One hidden turn or mirror swaps the rows below in pairs. Which row is each named row swapped with?
j_906: [-22 -15 -30  -6   7 -11 -29  -4  -1   2   0  -1   7   1   7  -8  33   0
   6  19 -10]
j_669: [  5  14  -3   4  -6 -29  14 -16   2 -15 -15 -13  -9 -23  29   3  38  10
   3  10  -5]
j_668: [ 26  11  24  18   6  -7   3  18 -24   3  -3  12   0 -20  14  -8  17  20
  14  15   3]
j_207: [-25  -8 -20  -9  10 -12 -32  -3   1  -1   3  -8   4  -4  11  -9  35  -4
   3  20 -13]
j_898: [ 24  14  18  16   6  -2   4  23 -28   9  -3  13   1 -16   9  -3  12  17
  11  16   3]
j_354: [-24  -8 -20  -4  11 -16 -35  -8   4   1   1  -5   6   0  10  -9  36   2
   2  20 -12]
j_688: [ -9 -16  12  -2   7  12 -29   7  -4  21 -17  -2  -7   2  21  -5   1  27
  29  21 -17]
j_297: [ -7  32  -8   0   1  10   6   6   5  20 -22  13  16 -17  27  -7   1  20
  -3   5 -23]
j_493: [-14  -4  14  -1   7  16 -19   7 -10  12 -29  -2 -13  -1   7  -1   6  34
  19  26 -15]
j_387: [  5  22  -5   0   0 -28  12 -22   2  -6 -15  -8 -13 -20  31   4  40   6
   5   8  -8]
j_819: [-14 -10  12  -4  12   7 -24   4   0  17 -25  -5 -16  -1  14  -3   7  34
  30  16 -15]
j_892: [ 20  -1 -12  -1  15  -3  22   9  -9  14  12   1  19 -20  38  -9  12  16
  -1  -7   2]
j_915: [-12  31 -12   1   6   0   0  11  16  21 -20  11  11 -28  30 -10   2  14
   6  13  -9]
j_604: [-21 -16 -24 -10  10  -8 -31  -6  -4  -3   2  -4   6  -5   8  -8  36   0
   5  19 -12]
j_217: [-21  -9 -25 -10  13 -13 -28  -7  -1  -4   1  -5   0  -1  13 -14  42  -3
   9  18 -12]
j_725: [ 15 -10 -18  -6  -3   2 -11  14 -10  22  10  -1  -1   9   1   3  -2   3
   3  -1 -31]
j_402: [  3  15 -10   1   4 -29  15 -19   2 -12 -16  -8 -12 -19  32   2  39  12
   8   5  -7]
j_8: [ 24   1  -7  -1   9  -6  30   9 -10   6  10  -1  16  -9  38 -12  20  15
  -4  -2   0]
j_936: [ -3 -27   4  -5   3   4   6  15 -26   5  13 -10  -5   7  12 -28  16  20
  17  18  -7]
j_774: [  7  16  -3   5  -2 -30  18 -18   1 -14 -21  -5  -6 -22  27  -1  33  14
   7   9  -2]
j_189: [ -4  34  -3   5  -6   7  16   9   8  19  -6   8   9 -27  26 -11   6  31
   7   4 -19]
j_320: [-17  -4   4 -12  -1   6 -14   2  -9  17 -11  -7 -18  -3  11  -3   1  37
  30  31 -24]
j_360: [-19  -3 -19 -10  12 -11 -33 -10  -1   1   2  -4   1   1   8  -9  44  -2
   7  16 -12]
j_180: [-19 -10 -23  -8   9 -10 -34  -2   4   3   1  -7   6  -6  11  -9  41   1
   0  21 -12]
j_543: [ 23  -4 -14  -3  13  -2  23  11  -8  16   6   3  10 -15  39  -8  11  23
  -3  -9   0]
j_939: [  9  16  -2   2   1 -30  15 -20   2 -10 -18 -10 -12 -27  29   5  32  13
   4   5 -11]
j_151: [ -3  27  -8  -4   4  -2  -3   9  -8  33 -17   8  11 -27  36   3  -4  23
   6   0 -16]
j_427: [-22  -5  10  -2   6  11 -19   7  -5  22 -17   3  -9   1  19  -1  14  26
  35  29 -24]
j_245: [ -2 -29   7  -6   5   3   8  10 -20   3  15 -16  -7   9   8 -18  14  21
  18  17  -8]
j_675: [-17   5  21  -3  -1   6 -14  20   1  11 -14  -3 -12  14   7 -10   6  31
  17  24 -16]
j_225: [ -1 -22   1 -10   6   4   1  14 -26  11  17 -16  -1  10   4 -21  16  17
  20  21  -9]
j_839: [ 14  -6 -11  -5  -4   3 -10  16 -12  16  10   4   2  16  -2   2  -4   4
  -1   7 -28]
j_875: [-14   0   8  -7   3  12 -18  -1   0  19 -15  -8 -17  11  15   2   2  28
  33  25 -17]
j_897: [-18 -11 -25  -8   7 -13 -33  -5   0  -2   2  -8   7  -5  10  -8  39  -1
   3  14 -10]
j_571: [ 28  16  24  14   7  -8   5  18 -23   6   1   8   0 -16   6  -2  12  13
   8  13   2]
j_600: [-16  34  -7   4   1   4  12   8  10  22 -12  12  11 -24  33 -13   8  19
   6   6 -24]
j_721: [ 17  -5 -11  -3  -5   4  -4  15 -11  22   6   2   3  12   0   1  -7   2
   6   4 -29]
j_218: [  6  16   0   3  -6 -29  11 -20   3  -9 -19 -15  -9 -24  29   1  37  14
   2   9 -12]
j_61: [  8  16  -2   2  -1 -27  19 -18   4 -17 -17  -7  -6 -22  32   2  34  13
   1   8  -6]
j_369: [ 27   5  -6   1  13  -7  26   9 -10  17   9  -1  14 -11  39  -1  15  20
   1  -5   1]
j_412: [ 27  18  16  11   3  -7   7  19 -29   4  -3  12  -1 -21  13  -1   9  15
   4  16   2]
j_701: [ 14 -10 -20  -6  -7   4  -4  14  -7  23  13   3   2   6   1   2  -2   2
   5   7 -31]
j_447: [  1 -23  -3  -9   7   8   5  16 -19   7  27 -11 -10   5  12 -24  17  15
  12  23  -7]
j_88: [-22 -11 -21  -7  12  -9 -32   0   1  -2   4  -3   5  -2  10 -12  38  -2
   3  21 -16]
j_930: [-24  -4  10  10   3  -1 -18  -2  -3  11 -24  -6 -12   4   9  -2   5  37
  27  16 -25]
j_971: [ 30  -2  -3   0  15  -8  18   1 -15  10  12  -3   8 -13  41 -10  12  24
   2 -11  -5]
j_836: [  0  32   0   1   8   1  -3   8  13  17  -8  18  19 -15  42 -10   6  29
   6   8 -14]
j_806: [ 13  -6 -11  -1  -1   0  -7  15 -13  25  13   1   2   7   0   6  -2  -3
   2   9 -27]
j_321: [  2  18  -2   3   2 -30  11 -19   3 -12 -15 -13 -10 -25  29   5  33  15
   3   4  -8]
j_955: [-25 -15 -21  -8   7 -10 -29  -4   5   2   5  -6   2  -4  13  -8  41  -1
   3  15 -14]
j_397: [ 23  16  23  17   4  -6   7  23 -25   1  -1   9  -4 -20  15  -8  19  13
   8  17   2]
j_697: [  3  12   2   0  -1 -30  13 -19   4  -9 -16 -11 -10 -29  31   0  38  14
   6   3  -5]
j_64: [ -3  34  -2  -5   5   3   8   4  15  21 -16  13  13 -23  28  -6  10  27
  18  -3 -21]
j_578: [  4 -32  -5 -10   9   4   2  10 -29   6  14 -15  -2   5   7 -15  21  19
  16  15  -5]
j_381: [ -7  42  -4   4   5   5   1   2   3  21  -6  14  18 -20  34  -8   8  26
  12   5 -13]
j_827: [  2  18  -5   2  -1 -33  12 -22   5  -6 -18 -12 -10 -25  27   4  31  12
   3  12  -5]

Swapped with j_906: j_774
Swapped with j_936: j_543
Swapped with j_321: j_207
Swapped with j_64: j_427
Swapped with j_412: j_839
Swapped with j_578: j_8
Swapped with j_447: j_971
Swapped with j_930: j_915

One hidden turn or mirror swaps the rows below in pairs. Which row is each named row swapped with?
j_57: [-22  14 -12   0  27  -3 -10 -28 -15  -5   5  13  -4   6  -3  26 -35  10
  -7  19]
j_137: [-28  -6  23  19  33   5  -5  14  -6 -10  21   2   0  33  17  19 -11 -12
 -14  28]
j_947: [-28  18 -14  14  13  14   1  -2   0   2   1   6   1  19 -11  26  15  20
 -33   0]
j_879: [-42  -1  22  23  20  12   3  17 -18  15   0   5  -7  28  11   2  11  -9
 -36   6]
j_950: [-25  -8   8  30  31   4   4 -11 -21  22 -15  18 -17  -2   9  -9 -21   2
  -6   9]
j_538: [-15  22  -3  24  24 -16   3  26   7   7 -12   8   2  23 -17   6  11 -16
   3  27]
j_305: [-26 -15  14  27  34   8   4  -5 -17  12  -6  11 -19   6  16  -8 -27  -8
  -2  10]
j_67: [ -7   4  -4  -5  41  25   7 -13 -15  15  13  -3  -9  14  10 -17  -9  -1
  -4  21]
j_340: [-47  13   4  19   8   5  -1   0 -15   5   5  24  -2   9  10  36 -18   7
 -29  -5]
j_659: [-11  -3   6   1  36  24   6  -7 -23  16  -2  -6 -14  21   7 -20   1  -4
 -15  19]
j_622: [-31  19 -17  17  20   0   0 -19 -14  11 -11   7  -1   9  -6   7   7  25
 -32  -5]
j_687: [-16  48   4 -16  28 -10  13  -2 -23  10   2  21  -9  20   5  -1 -21 -22
  -1  16]
j_535: [-49   7  12  26   8   5   1   9 -15  12  -2  23  -8  19  11  22   6  -1
 -39  -1]
j_237: [-29  13 -12   0  25   2 -10 -20 -13  -7   6  10   3   9 -10  31 -36  12
  -6  11]
j_205: [-10  11  11   0  23  14  10  17  -3  14  10  24 -15  16   6  -2 -26 -29
  11  20]
j_692: [-32  44   6  -8  18 -13   6  11 -12  -6   9  10  15  35  -1  17   9   2
 -23  17]
j_379: [-30  -9  15  12  30  13   4  10 -23  19  -8   1 -14  31   0 -15   9  -4
 -30  13]
j_665: [ -3  32  -3  -2  25  -8  18  -2 -21  11   5  26 -12  13   3 -14 -26 -19
   7  19]
j_563: [ -4  18   1   3  40 -13   6   0  -6   6 -14   0   1  25 -23 -14  -9 -11
   1  33]
j_356: [-19  53   2  -8  19 -21  10   2 -18   2   6  18  11  35   3   6   0  -5
 -19  16]
j_903: [-23  46   5  -4  26 -16   8   9  -7  -4   5   5  18  32  -7  19   8  -2
 -28  18]
j_255: [-23  51   3 -11  27 -20   8  -1 -14  -4   3  10  11  28  -1  15   6  -3
 -20  14]
j_775: [-22   3 -11  25  28   1   3 -24 -20  16 -19  13 -12  -3   1  -8 -12  13
 -14   1]
j_239: [-29  35   2  17  10 -13   4  26  17   6   5  18   2  18   3  24   4 -18
  -5  13]
j_105: [-29 -11  28  20  35   9  -6  11  -9   5  14  13   0  17  20   7 -19 -18
 -10  31]
j_748: [-28  39  -5  18   9  -9   7  17  12   1  13  25   6   6   9  29  -8  -8
   1  10]
j_451: [-26  20  12   3  27  -2  -1  13  -7 -10  16  -1  18  39   6  24  10   0
 -27  30]
j_862: [-18   1  15   0  22  24   3  21  -4   9  19  19 -14  24   4   4 -20 -27
   1  24]
j_10: [-30  -8  24  17  38   9  -1  12 -11  -9  19  -3   5  31  17  11 -15  -9
  -5  23]
j_358: [-45   3  18  17  15  11   3  18 -20  13  -4  14 -10  25  11  13   8  -4
 -41   4]
j_877: [-24 -15  17  28  32   6   5 -10 -18  16  -1  13 -19   5  18  -5 -27 -10
  -2  17]
j_506: [-18  30   1  32  17 -14   8  21  16   0  -1  18   6  22 -10  13   1 -18
   5  21]
j_181: [-28  -2  19  13  31  18   6   4 -25  19  -1  -3 -12  31   0 -16  10  -2
 -29  13]
j_127: [-18  33 -14  11  20   4   4 -13   9  -3  21  21   3  -2  11  23 -16   6
   2   1]
j_478: [-28  13 -10   8  13  21   2   9  10  -1  17   9  -1  22 -11  30   8  13
 -27   9]
j_858: [ -5  14   1  13  36 -14   3   9  -4   5 -13   6   3  29 -25  -8  -3 -18
   2  34]
j_956: [-44  15   5  20   9   1  -1  -3 -11   6   8  27  -8   6  10  40 -17   5
 -30  -2]
j_818: [-26  11 -14  17  23   0   4 -27 -19  14 -17  12 -13  -1  -9  -2 -12  17
 -18  -4]
j_973: [ -9  18   6   0  27   1  13  12 -16  11   8  24 -19  12   6  -6 -30 -27
  11  23]
j_124: [ -4  13  -9   8  43 -13  -1   1  -5   6 -13   1  -2  24 -20 -14 -11 -13
   6  28]
j_963: [ -9  20  -1  14  32 -20  -1  12   8   8 -17   6  -4  30 -19  -7  -4 -20
   4  28]
j_70: [ -3  10 -12  -5  42  -7  -5 -18 -11  -3  -8  -1  -5  19 -17   3 -20   4
  -2  30]
j_715: [-30  20 -14  18  21   4  -3 -19  -8  13 -10   3  -4  10 -15  11   7  24
 -30  -4]
j_974: [-25  -4  -1  25  30   2   3 -22 -23  20 -17  16 -21   0   7 -12 -14   1
 -11   5]
j_851: [-47  12  14  22  14   4   3   9 -18  13  -1  25  -8  11  12  28  -6   5
 -38  -6]
j_101: [-20  39  -7  12  12   1  10   4  13   2  16  27   6   3  12  28 -13  -4
   1   2]
j_58: [-28  18  -6   7  26  -4  -5 -19  -7  -8   8  28  -5  -2   1  33 -32  13
 -16   7]
j_693: [-14  49  -1 -15  27 -18  16   1 -32   6   1  17  -2  21   3  -1  -3  -6
  -9  15]

Swapped with j_478: j_67
Swapped with j_535: j_974
Swapped with j_305: j_340
Swapped with j_973: j_748
Swapped with j_101: j_205
Swapped with j_538: j_693
Swapped with j_903: j_563

